One turn moves every row onto another: examples first, then more rows asked:
Z_251:  -2  10  20  -7 -13  -3  23 -10 -22 -17   0   8 -44  45   9  -8 -10 -16  15  -2  54 -10  17   9  28  37   1  50  -7   5 -16
Z_410:  -1  13   6  -7 -14 -27  31  -9 -30  -3 -21   6 -31  30  -2 -28  14 -16  -7 -17  62  11 -10 -21   4  26   1   6 -10 -24 -14
Z_616: -18  22  34 -27 -20 -25  40  -7 -31   9  13  25 -17  33 -24 -20   4  -5   4 -22  21 -17 -11 -11  11  13 -13   1 -34  22 -40
Z_642:   0  15   5 -13  -5  -5  25 -30  -9  19  11   8 -34  43 -30 -12  -1  27  -1 -10  40 -19   0   1  -3  23 -14  42  -6  25 -18
Z_283:  -1  39  -1 -16 -23 -23   1 -18 -21  30  -3   7 -39  29 -21 -23  10  22   3 -16  27 -11 -38 -10   0   9   6 -14  -5  -3 -16
Z_116:  17  21  21  -5 -12  -1  -1 -21  -6  -6  10   7 -22  42  -2  -8   9  -3   5   3  22 -46  16  18  31  53   6  16  -2  21  10
Z_340: -22  14  17  -2 -28 -37  26  -5 -11   3 -11 -14   3  60 -13 -29  15  -7  12 -31  21  -2 -11  -7  22  36  -1 -14 -23  14 -21
Z_197:   1  50  28 -13 -11 -29 -11  -8 -30   0   0  -5 -17  31  11 -24  25 -10  -1 -16  12 -33  -8  -3  24  19  20 -19 -22  -4   0
Z_287:   1  25  42 -23 -16 -15  20   4 -48  -5   6   5 -32  27  22 -14  -6 -23  11 -17  32 -21 -20   3  26   7  10   1 -25  -4 -34
Z_117:  13  30   1   9 -11 -20  11 -24   0  15 -10 -10 -18  65 -12 -16  15   6   3 -12  27 -20  12  10  27  43   6  22 -12  20  20
Z_342:   0  17  -3   0  -7 -12   1 -19  -4  24  13 -17 -36  48 -10   0 -15  29  21 -12  27 -21 -14  11  10  27  -4  18   0  23  -1
Z_904:   2  49  24 -15 -11 -31 -11 -11 -30  -4  12  -4 -18  36  11 -26  25 -11  -2  -3  18 -37 -14  -3  25  19  24 -16 -21  -3   3
Z_440:  -5  18   2 -16 -20 -35  29 -13 -25  -3 -14  12 -21  38  -6 -35  21 -10 -13 -14  64   6 -20 -18   4  16   6  18  -9 -23 -14
Z_877:   3  21  39 -30 -18  -6  17  -4 -42  -1  -1   0 -41  35  29 -22  -5 -20  13 -22  40 -17 -19   4  30   8   6   6 -30  -5 -32
Z_475:   8  16  12  -8  -7  -7 -13 -15 -15  -7   0 -11 -41  41  21  -2  -8   4  24  -3  34 -21  -7  28  28  24   9  34   8   0   6
Z_633:   0  40   0 -16 -22 -33   5 -15 -26  27  -6   5 -26  31 -16 -22  21  20   1 -21  25 -13 -35  -9  -1  -1   7  -9  -7  -7  -7
Z_763: -20  14  15  -5 -25 -40  25 -10  -8  -2   2 -13   3  69 -15 -29  15 -10  12 -24  26  -6 -19  -5  28  36   0 -15 -24  14 -18
Z_929:   0  32   0  11 -10 -24   4 -30   2   9 -12  -7 -20  65 -18 -18  17   7  10  -8  23 -21  13   8  22  39   3  23  -6  16  19
Z_794:   4  27  21  -8 -14  -3  -5 -23 -10  -5  14  12 -22  42   0 -10   9  -2  18   3  13 -45  15  16  33  51   1  20  -3  23   9
Z_502: -16  24  37 -27 -21 -25  31 -16 -25  12  12  24 -20  28 -27 -25   8   6   0 -19  21 -18 -18  -4  17  12 -14  12 -39  24 -41
Z_371: -10   5  26 -26 -27 -26   3 -11 -16 -20   0  31 -10  -2 -12 -24  28  -6  -7   3  32 -25  -2  -3  17  39  -1   8  -7  -3 -12
Z_963:  -4  18   9 -10 -22 -31  28  -7 -27  -4 -25  10 -26  31  -4 -32  19  -7 -14 -17  58   7 -13 -17   0  14   7  14  -6 -23 -22
Z_27: -12   9  27 -33 -34 -24   3  -9 -15 -24  -6  37 -13   9  -2 -30  29  -5  -7 -10  36 -22  -1  -3  18  34  -1   7   0  -7 -16
Z_218:   7  12  11 -12 -11  -9 -10  -9 -11   0   5  -9 -44  37  25  -2 -15  12  21  -9  35 -22  -4  26  29  26   8  34   0  11   6
Z_560:  11  14  28 -15  -3  -2  19 -24 -19  -2  16  25 -30  23  -8 -12   1   4  -6   8  33 -42  14   8   9  32  -7  44  -8  21  -7
Z_938:   5  50  26 -19 -13 -19  -6 -10 -27  -4   3  -9 -22  35   1 -24  38  -8  -2 -11  15 -30  -2  -2  29  29  21 -20 -26   0   0
Z_597: -11  -9  16 -19 -41 -27  -2  -5  -8   2  -9   1 -17  26  16 -24  -4   9  28 -16  22 -13 -39  16  24  24  -2  -7   0   4 -12
Z_848:  -1  24  36 -28 -15 -18  21  -1 -46  -5  15   7 -35  35  21 -16  -6 -28  11 -11  40 -25 -22  -2  27   5  10   3 -31  -5 -26
Z_119: -15  -5  15 -31 -44 -25  -5  -6  -6 -10   2   7 -13  43  11 -25   4   1  25 -19  30 -16 -37  16  32  30   3 -10   5   3 -14
Z_701:   4  19   1  12  -3 -23  39 -15 -15  15  -9  -1 -34  56 -14  -8  -7  -9   2 -10  49  -5  18  -6  16  31   0  38 -24  13   3
Z_520:   9  20  25 -21   2  -2  15 -27 -24  -3  13  34 -36  22 -10 -11   0  -3   1   8  30 -36  11  10  10  25  -7  46  -4  15  -5
Z_381: -22  22  28 -26 -17 -29  35 -14 -27  10  23  22 -18  42 -26 -23  -1  -8   5 -18  28 -22 -18 -15  14  12 -10   2 -37  21 -39
Z_649: -15   5  23 -38 -32 -26   3 -13 -12 -25   2  35 -10  17  -5 -35  26  -8  -9  -2  43 -24  -8  -3  18  33   3  14  -1  -6 -19
Z_214:  -4  39  -5 -17 -19 -39   0 -20 -22  26   3   7 -28  38 -11 -29  17  18   0 -17  30 -14 -41 -11   2   2  10  -7  -6  -7  -2
Z_611:   5   9  15 -15 -11  -3  20  -7 -17  -7  -2   7 -51  41   9  -4 -17 -14   9  -8  58 -10  19  10  27  32   4  45 -11   7 -11
Z_263:  -5  12   4 -10 -11  -7  31 -31 -12  15   7  15 -37  50 -31 -11   1  23  11  -6  39 -14  -4   2  -1  20 -19  44  -1  20 -15
Z_70:   0  29   2  10   4 -21  36 -19 -20  11  -4  -2 -31  57 -18 -14  -4 -13   4  -6  40  -2  19  -7  12  30   3  43 -21  13  -3
Z_934: -12  -2  18 -24 -46 -22  -3  -2 -10  -6  -7   3  -9  34   8 -18   8   8  27 -22  25 -15 -35  15  29  29   0 -11   7   2 -18
Z_173: -15  11  21  -1 -19 -41  31  -9 -11  -2 -11 -17   0  58  -7 -32  22  -5   8 -27  22   4 -10  -1  26  34  -4  -7 -32  16  -7
Z_418:   1  24  -5   1  -7 -10   6 -20 -12  24  12 -18 -31  57 -10  -1  -9  21  32 -11  20 -15 -19  13  12  25  -3  22   0  21  -1

Z_218 turns into -> Z_117
Z_70 turns into -> Z_520
Where do these go?
Z_214 turns into -> Z_440
Z_597 turns into -> Z_173
Z_934 turns into -> Z_340

